rotation ticks, each row followed by its count of ticks
The counts run from 0 to 1102.
[166 144 116 134 102 107 127 107 100 113 147 128 190 159 158 141 124 133
 129 134 154 116  60 157 184 128  61 115 124 136 120 161  81 119 130 128
 141 156 128 168 126 109 117 161 110 132 166 152 150 139  94]
597
[138 102 174 116 164 118 152 140 167 147 107 118 125 117 123  90 140 142
 114 148 146 139 149 110 153 167 153 110 159 111 156 105 125 137 121 115
 147 153 100  99 194 152 145  82 132 105 162 106 145 172 173]
336
[124 155 105  93 148  97 131 127  83 138 179 121 171 167  89 135 105 126
 139 104 107 127 128 146 134 127 123 146 149 163 119 128 156 130  95 122
 173 108 137 169  84 119 132 205  98 152 122 118 135 127  71]
656
[161 142 128  87 171 152 103 154 110 144 128 138 135  78  68 134 135 126
 128 107 129 115 173  93  89 136 187 105 162  99 104 124 157  90 135 101
 125 133 106 112 107 162  98 120 161 125 122 110  97  84 152]
569
[142 158 109 108 116 134 131 147 118 108 141 124 130 168 155 148 131 108
 121  91 133 170 173 143 149 126  72 148 131 170 127 118 190 145 121 152
 168  98 136 118 113 150 159 186 123 149  91  91 113 169 138]
665
[ 90 119 110 155 133 126 116 142 142 144 163 105  96 100 123 119 138 110
 128 145 129 136  99  86 130  85 126 130 154 120 154 112 101 149 150 173
  79 138 178 126 138 167 191 114 140 166 118  76 134 121 169]
1025
[ 56 176 109 129 129 105 127 132  86 112 139 131 142 130 102 105 122 143
 173 133 188 108 105 128 144 122 156 119 151 120 122 122 156 110 146  99
 123 150 106 181 145 154 101 138 180  93 123 118 126  80  98]
478
[ 88 127 159 150 132  89 179 134 109 120  98 103 141 156 129  89 134 170
 142 162 144 134 135 132 183 159 134 122 157 136 168 101 143 169  93 119
 148 142 119 146 189 124 135 143 131 102 146 124 156 172 107]
824
[124 163 119  93 141 103 131 146  66 140 153 106 167 153 107 141 120 150
 136 107 112 140 165 128 145 140 121 143 138 145 139 129 178 152  83 138
 159 102 157 157  89 121 125 206 133 147 109 105 116 141  86]
657
[128 115 146  83 128 161 150  91 141 106 175 145 125 125 147  78 125 106
 129  91 151 167 177 152 119 146 138  55 112 138  96 142 166 108 142 107
 119 120 116  80 115 161 104 157 124 145 110 132 118 173 154]
274
[160 121 163 116 125 148 125 110 125 137 158 141 128  43 120 119 153 116
  88 132  95 151 141  92  75 123 164  82 124 109 109 173 123 101 131 128
 103 122 119 103 105 157 106 132 140 168 113 125 118 119 180]
852
[124 160 128 140 116 132 163  96 146 151 151 151 124 109 155  89 149 159
  70 173  89 131  86 180  99 118 174 147 144 128 147 174 105 100 133 116
 134  92 100 109 125 153 159 140 107 123  83 157 161 142 120]
147
[117 140 147 145 100 111 156  72 148 123 158 129 115 125 175  71 140 127
  83 146 138 173 113 158 142 144 138  90 147 175 134 135 118  99 144 109
 137 132  91 105 162 171 159 140 106 116 112 125 170 161 161]
546
[180  97 144 140 109 123 117 132 135 102 153 109 115  88 172 132 135  89
  95 113 113 181 147  92 118 125  90 106 137 169 132 126 128 139 121 144
 124 133 151 117 126 136 169 144 102 178 129  90 135 140 194]
456
[166 198 118 142  94 121 129  99  95 142 145 153 164  98 155 146 144 147
  81 164 117 166  99 129 124 123 116 138 130 147 118 187 104 105 118 116
 133 111 110 153  94 162 134 167 134 132  80 133 149 116 140]
371
[153 121 158 128 106 128 173 112 126 107 109 186 149 135 166 108 120 149
 131 162 117 128 110 178 111 113 121 144  95 108 136 176 127 154 118 142
 136 106 107 135 142 101 101 143 134 102 135 210 118 114  94]
989
[113 105  99  85 111 134 127 118 127 112 190 131 145 137 146 137 120  72
 145  89 155 156 133 122 146 132  53  82 110 128 115 144 148 138 135 153
 129 143 158 123 119 165 142 147 125 168 133  95 111 167 150]
672
[106 100 129  80 160 125 126  98 166 146 199 148 115 120 141 100 108  82
 131 107 118 150 151 137  68 110 153 126 104 117 110 146 150 109 145 130
 118  96 138 109  83 143 157 130  93 157  93 103 116 114 160]
846
[140 183  87 134  93 169 125 159  92  90 103 124 143 159 129 136 139 153
 125 108 159 129 149 159 190 114 117 117 167 151 149 113 145 145 146 146
 166 126 143 117 159 176 111 149 162 111 125 119  93 161  94]
883
[130 128 121  77 121 151 137 110 109 102 155 114 155 115 142 126 151 112
 103  78 120 162 180 168 106 133 139 101 116 124 109 157 204  81 131 109
 136 108  86  99  95 138  94 158 126 135  98 140 116 161 128]
1061
[172 137 172  61 191 125 119 127 151 152 146 150 137 126 112 117 105 114
 156 104 160 149 199 122  90 155 147 122 115 125 100 117 155 115 111  85
 141 118 104 133  80 114 118 135 118 131 126  95 103  88 144]
565
[150 108 120  97 146 145 136 149 133 137 188 144 120 138 104 132 121 100
 119 107  87 139 129 113 117 122 111 116 140 126 128 118 127 178 122 181
 150 106 202 108 103 160 159 163 102 184 144  98 124 158 146]
450
[119 160 147 150 116 113 129  93 130  81 141 109  86 129 173  84 126 130
 140 123 157 183 155 141 130  83 138 111 144 191 123  94 137 132 145 109
  94 122 151 141 116 138 149 169 134 145  99 112 121  79 127]
755
[177 165 129  93 105 122 148 127  82 141 155 193 178 152 120 137 116 139
 111 137 118 128  96 122 141 165  91 121 130 136 120 166 110 168  85 153
 186 119 135 154 127 157  93 189 126 131 154 147 142 144 120]
376
[115 119 135 164 107  72 119 144 102  97 130 141 111 103 126 125 131 107
 141 140 156 126  98  84 128 127 138 123 162 152 126 123 149 117 139 126
 132 154  90 197 198 156 118 127 170 103 149 109 146  74 153]
470
[132 128 112 166  73 108 128 104 137  58 151 155 104 121 185  97 125  86
 143 139 168 154  85 152 124  83  97 113 121 161 109 135 127 112 176 140
  95 138 130 152 160 156 138 141 147 126 131 150 123  82 138]
190
[165 111 174 165 110 117 159 123 135 102 143 135  82 116 132  86 133 138
 129 160 124 148 113  78 147 118 146  86 149 157 138 100  93 192 127 163
 105 143 178 122 170 145 152 142 139 156 172 141 140 116 160]
1031
[156 138 107 124 121 143 119 127 107 105 168 161 136 114 125 147 110 118
 148 128 124 121 116 132 101  82  97 131  97 121 104 155 110 160 137 172
 112 109 179 151  74 122 116 180 143 168 114 155  84  77 110]
582
[108 177 164 148 136  93 149 103  97 140 143 124 134 107 109  85 135 175
 140 173 165 134 105 102 153 155 171  85 157 138 130 116  97 113 119  76
 107 154 107 165 147 165 104 146 161 116 131 123 160 104 132]
1042
[139 138  78 108 146 147 102 124 133 167 184 117 138 129 106 131 128  94
  84 108  99 124 117 151  97 100 138 145 167 135 137 137 123  90 140 153
 148 104 152  97  93 166 183 140  71 162 111  72 134 154 144]
446
[160 143 143 133 132 104 115 147 106 146 122 160 137  67 144 151 138 119
  97 166 109 148 120  72  80 129 127 149 112 117 136 166 113 134 103 139
 109 119 112 161 115 143 135 122 167 126  97 106 115  73 182]
859
[175 132 129  92 145 105 115 115 119 143 173 103 172 134 129 141 121 106
 126  99 154 153 129  96 167 169  88  88 146 156 100 112 111 106 107 102
 155 160 123 143 126 162 135 139 109 133 167  66 154 162 166]
953
[152  99 167 147 167 142 144 164 142  94  88 101 106 128 107  82 119 152
 169 128 157 103 159 132 135 106 171 112 156 120 147  67 129 154 145 120
 109 147 140 116 167  88 124 114 142 119 175 155 103  94 104]
127
[119 174 122  74 131 183 157 114 151 140 137 178 146 153 143 110 111 145
 135 128 164 127 137 183 139 125 139 132 111  99 108 146 128 151 152 124
 138  90 127  86 102 172  97 155 131 109  98 156  86 143  98]
492
[159  90 161 111 155 132 131 106 201 132 127 132 138 107 169  93 127 101
 116 133 169 133 112 153 121 130 110 114 117 100 123 142  95  88 155 108
 121 157  89 105 154 122 153  70 106 117 147 119 135 137 169]
903
[178 108 112  92 148 152 121 127 171 158 143 150 170  98 153 131 124 105
  85 143 127 115  89 158  94 117  94 151 112  79 124 188  89  99 150 133
 127 129  90 102 118 134 140  86  99 133 127 131 124 142 148]
504
